Each path below is one point turned by a fixed rotation once a step. After each direction that follows a path, write how fast that rotation turns it, in degrees per step (0 if it stays still).
Each turn is a multiple of 5 degrees from 10 to 175, or 0.
Each row of a path follows its step; steps can be skipped.
Rotation 1:
step 2: [ 32 -37 -25 -13 -11  -9   1 -14   0  -7 -10 -12  12 -28  18 -33   7   1
   5 -21  -3  16  22 -32 -12 -36   9   2  -2  24  39   7  14  23  23 -16
  27 -12]
step 4: [ 17 -13  -4 -15  19 -17  39  36   0 -18   3  42  11 -13 -12 -33  24  -4
  -5 -16  17  17  -9 -34 -21 -33  -4 -19  11  -8  -7  -5  10  -9  18   5
  11  32]
step 5: [ 25  10  -9   2  10 -13  28  24   4   0 -19  -5 -22   3  10 -34  17   6
 -28 -31  33  15   0 -45 -30 -19 -11   7 -19  22   4   5 -39  17   8  -8
  11 -17]
step 6: [-11 -10   8   2   7 -29  10 -22  17  16 -27  -7  -1 -21  17  -4  41  30
  -5 -48  12  17 -23 -12 -43 -16  -7   4   0  -1  33  -3 -11  23   4  -4
  21  20]
step 8: [ -2 -15  -9 -10  14 -44 -11  34  21 -33  -5   2  -2 -10   3 -10 -18 -16
  18 -35  30  40  27 -22 -11 -22 -28  -7  11  -2  23   5   2  26   8  -7
  14  -9]
step 13: [-13 -35   0   3   7  -6   1 -23  17  24 -15 -12   2 -13 -13 -32 -14  12
  -5 -25  10  14 -25  22 -30 -37 -21  -4   7 -35  52 -16  13   8  14  -1
  -1   6]
step 15: [-14   3  -6 -26  -6 -21  12  19  23 -10 -31  20   7 -23  23  -5 -38 -10
  -5 -19 -11   9  23 -23   5 -20 -31 -36  25 -33  29  21  -4   2  27   9
   7   4]
step 20: [-13 -22 -24  -7  -6  -1   1  -4  -2   1  -3   9   6  10   0 -50 -12   9
 -19  13  19   4   6  -1 -37 -28  24  -9   4 -21  42 -12   2  31  54 -10
  10 -17]
[  4   7  -3  11  -1   7  -6   2  -5   7   2  -2  -8   1  -2  -5  -8   1
 -17   4   8  -4  -1  -7   0   2   0   4  -8  14  -3  11   8  -7   0  -1
  -5 -10]
160
[ -9  17   0   2  -2  -2   7   8  -6  -2 -10   9   0  10   4  -9   6  -1
  -5  10 -10  -2  -1 -10  -5   0   4  -8   7  -6  -2   3  -9  -6  -2  -4
   1   0]
65
[  8   3   4  -1   0  -9  14  -6   5   3   4  -4   1  12   4   6  -4  -6
   9  10   9   0   3  -5   3   3  -2  -9  -3   8   9   1  -1   0   2   0
  14 -12]
115
[  5  -4  -7   9   2   3  -7 -19  -2   2 -10  -8   2   9   8 -10   7   7
  -1   3  -5  -2  -5   5  -4   1   5   7   3   2  12  -8  -2   3  -3  -5
   5  -1]
100
[ -4  -1  -1   0 -14 -15 -14   3   0  -4   3  -3  -7  -4  13   4  -7  -8
   0  12  -5   5  -8   4  -6  -9   2   0   0  -3   3   9   7   7   0  -4
   2  -2]
55
Rotation 2:
step 0: [  4  24 -27  -2  16  40  14 -15  19   9  15  28   0 -28 -28 -21   1   9
 -27   0 -21 -17  10  18  10 -31  26   6  20   9  21  14  -4 -17 -15  16
  10   8]
step 1: [ 40   4  -1  10 -23  13  30  -2   2   3  -3  -1   9 -28   6  -7  10  -4
 -17   8   8   5  13  22  -5  -9  -4 -17  -8 -11  -9  15  33 -16 -26  56
  22 -33]
step 5: [ 16  -1   2  -5   9  30   5   0  -7  -9  53  17 -22  -7   4   2  -1 -28
 -18  23   4 -17   3 -18 -17  25  34  23 -28  38  13   4   4  -8   2  22
  19   9]
step 10: [ 18  20 -19   5 -10  17   6 -17   9 -14  16  -1  13  -5   5  13  -4   2
 -34  31  -7   2   3  -8 -11 -16  43 -36 -23 -10  11 -14  28 -19 -49  -9
  -4   9]
step 12: [ 27  11  -6  16 -24 -23  19   9   6  -7  -9  -1  20 -23  -9 -15  11 -43
   2 -12  -6   0   8  25  15 -30   2  17 -18   1  12   7  51 -12  -6  33
  17  23]
step 14: [ -6  -9   1   1  23   2 -26  -5  -2  15  16  39   2 -21 -15   7  12 -24
 -27  11 -30 -39 -11  11   0  -4   1  34 -16   4  -5 -10  26 -44  14 -21
  -4  14]
step 17: [  6   0 -24 -12  24 -11   5   7   2   9  27  46   3 -43   9 -21  16 -16
 -38  11  14 -29  -7  10   9 -30 -25  -4   1  13 -21  20   6   1  -9  19
  12  -9]
step 21: [ 28  22  -8  -6 -17   7 -10  22  18 -17  -9  -2  -7   7   2  -2  36 -13
 -23  21  -4  -6  -9  -1  13  16  32 -10 -22  -4  10  -5   9 -31 -48  43
  18   2]
[ -7   4   3   9   3  -3  -3  -6  -3 -15  -3  -4   5  -5 -10   9  -2 -10
   1   3   7   4  11  -7   3 -12   0   6  -6   0  -5 -11   7   6  -4 -10
  -5   4]
20
[ -8  -3 -16  -4 -11  -5   6   2  -3   6   8  -1  -8   1   6   5   9  -3
   3  -6  10  -5   9   0  -5  -8  -1  -2  -3  -1  12   9   6   1   1  -9
  -4   5]
140
[ 11 -10  -8  11   3  -2  -3  -2  -2   7  -4   3  -4  -1  -6  -9   5  13
   2   9   0   0   9   5  -4  -1 -13   8   0  11   0  -4   0   1  -4  -8
  10   7]
130
[ -8   1   0   2  12  -6  10  -4   6   6   7   1  -8   7   4   2   6 -10
   7  -4  -4   3  -5  -8  -6   5  -2  14  -6   7 -14   2  -6 -10   0  -4
   2   0]
40
[ -6  -3   6  -1  -2   7   0   1   5  -2   0   5 -12   5  -1   7 -11  -4
 -13   7   4   1  -1  -9  -5   1   4   3  11   3  14  -5 -12  -1  -1  -5
  11   9]
130
[  9   6   5  -6   0  -2  -6   1   3  -3  -3  -2  -8  -3   4  -8  12  -9
 -16   4  12  -3   2   0 -11   9  -4 -11  -7   0 -10  -2  -1   6   5  -5
  -1   3]
95
Rotation 3:
step 5: [  6  49 -51 -23   5  17 -10 -49 -28 -13   8 -18  10  25 -15 -17  17 -14
 -11  -7 -10  12  20   5  15   8  14  17  -4  22 -27 -30  -6  -3  -5   6
   8   6]
step 6: [-14  14  30 -17   7  10 -19  -3   1 -19 -28 -23  30  -7   1 -25  25   5
  13  14 -14  -1  14  -6  25  -3  -9 -11  25 -20   6  55 -14 -47  13 -25
   3 -19]
step 10: [  6   0   8  32 -24   2 -24  26  36  36  12   2 -17   4  12  28  15  -3
  -7   5  21   5  13  32 -26  40  14 -25  32   6 -11 -11  -2   9 -38 -20
  -4 -12]
step 11: [ 31  31 -11   2  30 -30  11  14   7  24  -8   9   5  -1   6 -21  13  28
 -32 -32   4  -1   9 -12 -19 -16  19  15 -11   4 -38  -6  12 -16 -14  36
 -11  42]
step 13: [ 29  19 -38  36 -32  10 -39   1 -16  -1  -4  14   8  13 -12 -15  12  22
  23  25   4  -5 -15  12  15  -6   0  20   1   6   8 -21 -30   0  35 -32
  13  31]
step 14: [  0 -37  -6  -7  22   6 -11   8 -18 -24  18 -39  39  10  -1 -32 -24 -26
 -27 -16  20  22  33 -10  13  -1  10  -9  -6   0 -19   8 -40 -15  15 -16
   2   3]
step 18: [ -7  -3  19  14  -6 -13  29   7  21  10 -16  28  -1  -2  40  -3  29  -7
  16 -18  29   3   1 -22 -19  21  31   6 -43  14  21   1  -4  34 -25 -12
   1 -37]
step 20: [ 21   0 -19  51 -22  20  10  24  20   2  23 -16  28 -20   0  -9 -17   8
 -25 -21 -10  12   7 -16  23  33 -23 -27 -14  22 -28   2  21  -8 -20  21
  19  15]
[-12 -18   9   1  13  14  -4 -11  -8   1   0   3  -5   1  -5  -1   2   1
  -4  -2  -4  -6   1  -5  -4   1  -6   4   5   2   5  -4   0  -5   3 -12
  -1   1]
45
[  2   4   6   1  -9   1 -13   0  -5  -1  -7   1  -8  -8  -4  -1  -4  11
  -4   8  -2  10  -4 -11   3   0  -2 -19  10  -2   1   0   0   7   0  -7
   5   3]
110
[  0  -6  -4  11  -4   2  -4  -2   4  -1  -2   8  -5   7   8  -8   1  15
  -1   0   5 -10  -1 -16   9  -6   3   4 -10  -6  -6  13   1  -4  -2   5
  -3  -4]
155
[  3   2   4  -7   5   3  -9   5   0  -7   4   4   2  12   4   0   7   9
  10  -1  -2  -7  -5   4 -10  -7  -3  -9   2 -10  -2 -14   3  -3  12  11
   0   3]
175
[  4   8   5  12  14  -1   1   3  -6  -6   6   4  -6 -20  -1  -5  -6  -1
  -1  -2  -1  -5   1   6  -7   0  -7   1   4 -11  -5   8   6  -4  -6   6
   4  -1]
85
[ -5   0 -10 -11   6   6   6   3   1  -3  -8   7  13  -3  14  -8  -3   2
  -5 -11 -13   7   0  -6  -2  -2   4  -2   4  -4   0   2   8   4  -2  -2
  12  -5]
120
[  5   5  12  -2  -2  -2   9  -1   5  12  -3  -8   3  -3  -9 -13   5   9
   6   6  -9   2  -3  -2  -6 -12   0  12  -3  -9   5  -1   2   5   0  -6
  -3  -4]
70
[  4   8  -1   9   3  11   1  -3  -6   6   1   0   6  -3  10  -5  -3 -10
   7   4  -3  -1  11  -3  11 -18  -4  -7   6   8   1  -5  -5  -3   4   1
  -7  -2]
45
Rotation 4:
step 4: [ 31  23 -34  43   9  -9 -15  -3  18  -2  -8  19   2   2 -12  -1 -15   0
  -4  -3   2 -23   6  12  20  26  -4 -24  -8  30  -6   8 -11  28 -12 -10
 -17   7]
step 5: [-10  24 -15 -13   5  19  24   0 -27  22 -30  13   1   3  -7 -14  24  34
  10   7  18  -3  21 -10  19  11 -27  21  -9  -3 -27  24  19  11 -10  -7
  12   1]
step 10: [ -9 -13 -12   8  -9  -8 -11 -16   4  26 -19  14  16 -47  12  24  31  11
  -6  22   8   6  10  14   5  25 -11 -15  -6 -13 -41  -5  -5  25  -5   0
   5 -12]
step 11: [ -1 -20 -20  22   4   7  -3  -7 -29  -2 -10   4  15  16 -52 -15  21  18
  26   6  10  -4 -10 -16  -6   8  -3  -8  19  15  -4 -24  -6 -10 -23 -12
 -24 -25]
step 14: [ 15 -17  -8  23   7   0   3  -6   4 -10 -20  -6  10  11 -15 -10   0  26
  17  -1  23  29 -31  11  17  -2  -3   7  10  14 -49  -4  -3   2 -17 -13
 -21 -39]
step 16: [ 24   9 -23  27  18  -3  16  -6 -22 -10 -23  28   3 -19 -24  -3  -9   6
 -26  27   8 -26 -13 -18  -2  -6 -19 -31   1  -5 -10  11   9   2 -19  16
 -22  16]
step 18: [ -6   6   0  -3 -18  24  13 -22  -2  24  -7  -4   1 -23  -8  36  29  -1
   2   4  18  17 -17  27 -13  24 -42 -15  10  -9 -14 -10  14   6 -20  12
   1 -19]
step 19: [  0 -15 -10  48  20 -21 -12  15 -15   1 -23  11  19  -7 -51   4   4 -11
  -8   6   0 -11  -5 -11  -2  25  10  -9   2 -10  -4  -2 -10  -8 -28  -2
 -29  -5]
[-12  10  -3  -8  -3  -1  -2  -6  -5   4   6   5  -5 -12   1   2  13  -2
  -4   7   2   3   1   2  -5  -2 -11   3  -6  -3  -1   0   6   4   1 -11
 -11  15]
135
[  1  -1  -3  -7   0  12   7  11  -6   2   1 -14   9   7   0  -5   5   5
   5  -1  -9   6  -7  -2   5  -7  -4   6  10   7  -5  -8  -3   6  -5  -7
   2  11]
120
[  5  -3   1  -5   1   1   9 -17  -3  12   0  -2   9   5   0  -8   5 -10
  -3  13   0  -4  -6  -4  -8  -5  10   2   2   4   2   6   5  -4 -10   8
  -6  -1]
140
[ -5  -8   2   7 -11  -1  -6  -1  -6   5   9 -13 -14   4 -15  -6   5   0
  -4  -1   0  -3  -3  12  -2   3   2  -8  -1   6   3   5  -9   7  -5  -1
   0  -2]
95
[ -5  -9   5   1  -8  16   3   4   1  -2   5  15  -2   2  -4   5  -6  -7
   1   1  -4   6 -14  -1   8  -3  -1  -9  -2  -6  -8   9  -2  -7   0   2
  -8   4]
20
[  7  11  -3   3   9  -2   3  -2   1  -7   8  -2  -1   0  -5  -2  -4   4
   6  -4   5   5  -6   1  -1  -9  -3 -10  -3  -2   9 -13  -6  -1  -9   7
 -19  -1]
145
Rotation 5:
step 0: [-14   9  -1  27 -10  23  12  23 -10   6 -25 -24  -6  -9   2   9  17  -8
 -24 -10 -31  30 -13   1 -30  10  22  -4   5 -17 -24  20 -28  -3  22  -2
  21   8]
step 9: [-41  10  -5 -16  -5  17   6  -7  25  25 -34 -17  11   0 -13  25  11   7
 -11 -30  16  14 -20  30  23   0   8 -30  -4   1   2   1  -6   8   7  19
  -3   4]
step 11: [-29  14  10  19 -26  24   7   7  -4   9 -17 -49  -9 -23   0  25  21  -8
  -9   2 -17  22   0  -2  10  22  11 -25  -1  -7  -5   4 -29  14  -8  10
 -12  -4]
step 14: [  2   5   5   7  12 -20   7   7  35  -1  -3 -29  -3  -5  10  25  17 -26
 -16 -16   9  -3   1  13 -29  43  12   9 -34  -4 -29  12 -20  12   8   5
   4  -5]
step 16: [ -7  -9   8  14  -2 -17 -10  14  30  21  -9 -13  14   9 -22  39   2  -9
 -20 -23  12   1  -7  31 -10  -1 -11 -10 -35 -47   3  -1   0   4   6  -7
  -7  11]
step 17: [-13  -9   1  14 -16  -8 -13  -2   8  23 -17  -4  -2   4   2 -27   4 -43
   8   4  16 -21   3   8 -19  -4   8   6 -46 -40 -15   0   2   7 -31  26
   0  -9]
step 20: [-31  -4 -14  -4  -2 -10  18  -4  16  20 -37   1   1  14 -10   3  21  -4
  -8   5  -8   3 -24   7  24 -15  -4 -35 -25 -23   3  20  21  18  13  40
   7  -3]
step 21: [-17   2   6 -26  21  11   4 -12   7   0   4  -9  11  13 -11  -8  17 -40
  -7   5  -2   1  17  16 -17  26 -15  -3 -33  -6 -12  16   5  -6  29  47
   6 -23]
[  0  10   6   1  -5   9  -9   3   8   4  10   4   2  -1  -4   1  -2  -4
   3  -6  -4   2  12   5   3 -12  -9  -4  -6  -4   3 -14 -13  -6   1   7
  -8  -3]
60
[ -3   3  17   6  -2  -8   3  -2  -8  10  -1   3  -4  -1  -5   3   2  -6
   8   1   7   3  -9  14  -2   8  -3   0   2   7   1  -1  -4 -10  16  -6
   1  -3]
155
[  2  -4   4  -6  -2   2   1  -4 -11  -4   8  -3  -5   0   9 -13  -5   4
   5   7  17  -9   6   1 -15  -1   2  -9  -9   1  -5  -6   3  -3  -2   5
  -5   2]
160
[ -7  -1   5   1  -8   5  -5  -4  -4  11  -8  10   3   5  -9  -7  -3   0
 -20  -1  12  -1   6   3   3  -6   8   3   4   0   2   0   3   1  -6   1
  12   1]
35
[  2  -2  -4   6  -6  -1   0   3   1   0  -8   4  -3  -6   1 -11  -3  -4
  11  12   1   9  -2  -5  15   3  11   1  -2  -4   0  -8   5 -12  -9   2
  -3 -13]
160
[  6  -4   8  -4   0  -6   6   2   2  -2   0   7   3   0   8   0   1 -16
  -2  15  -2  -1  11  -3   4  -4  -8  -5  -6  -7  14   7   6   5   9   0
   9   2]
10
[ -2   2  -8   3  -8  -2 -10  -2   5   4  -2  -2   9  -4   1 -10   9  -7
   0   2  -3  -4   5   2  -9  -7   4   3  -3  14  -4  12   2   4   9  -6
  -9 -14]
100
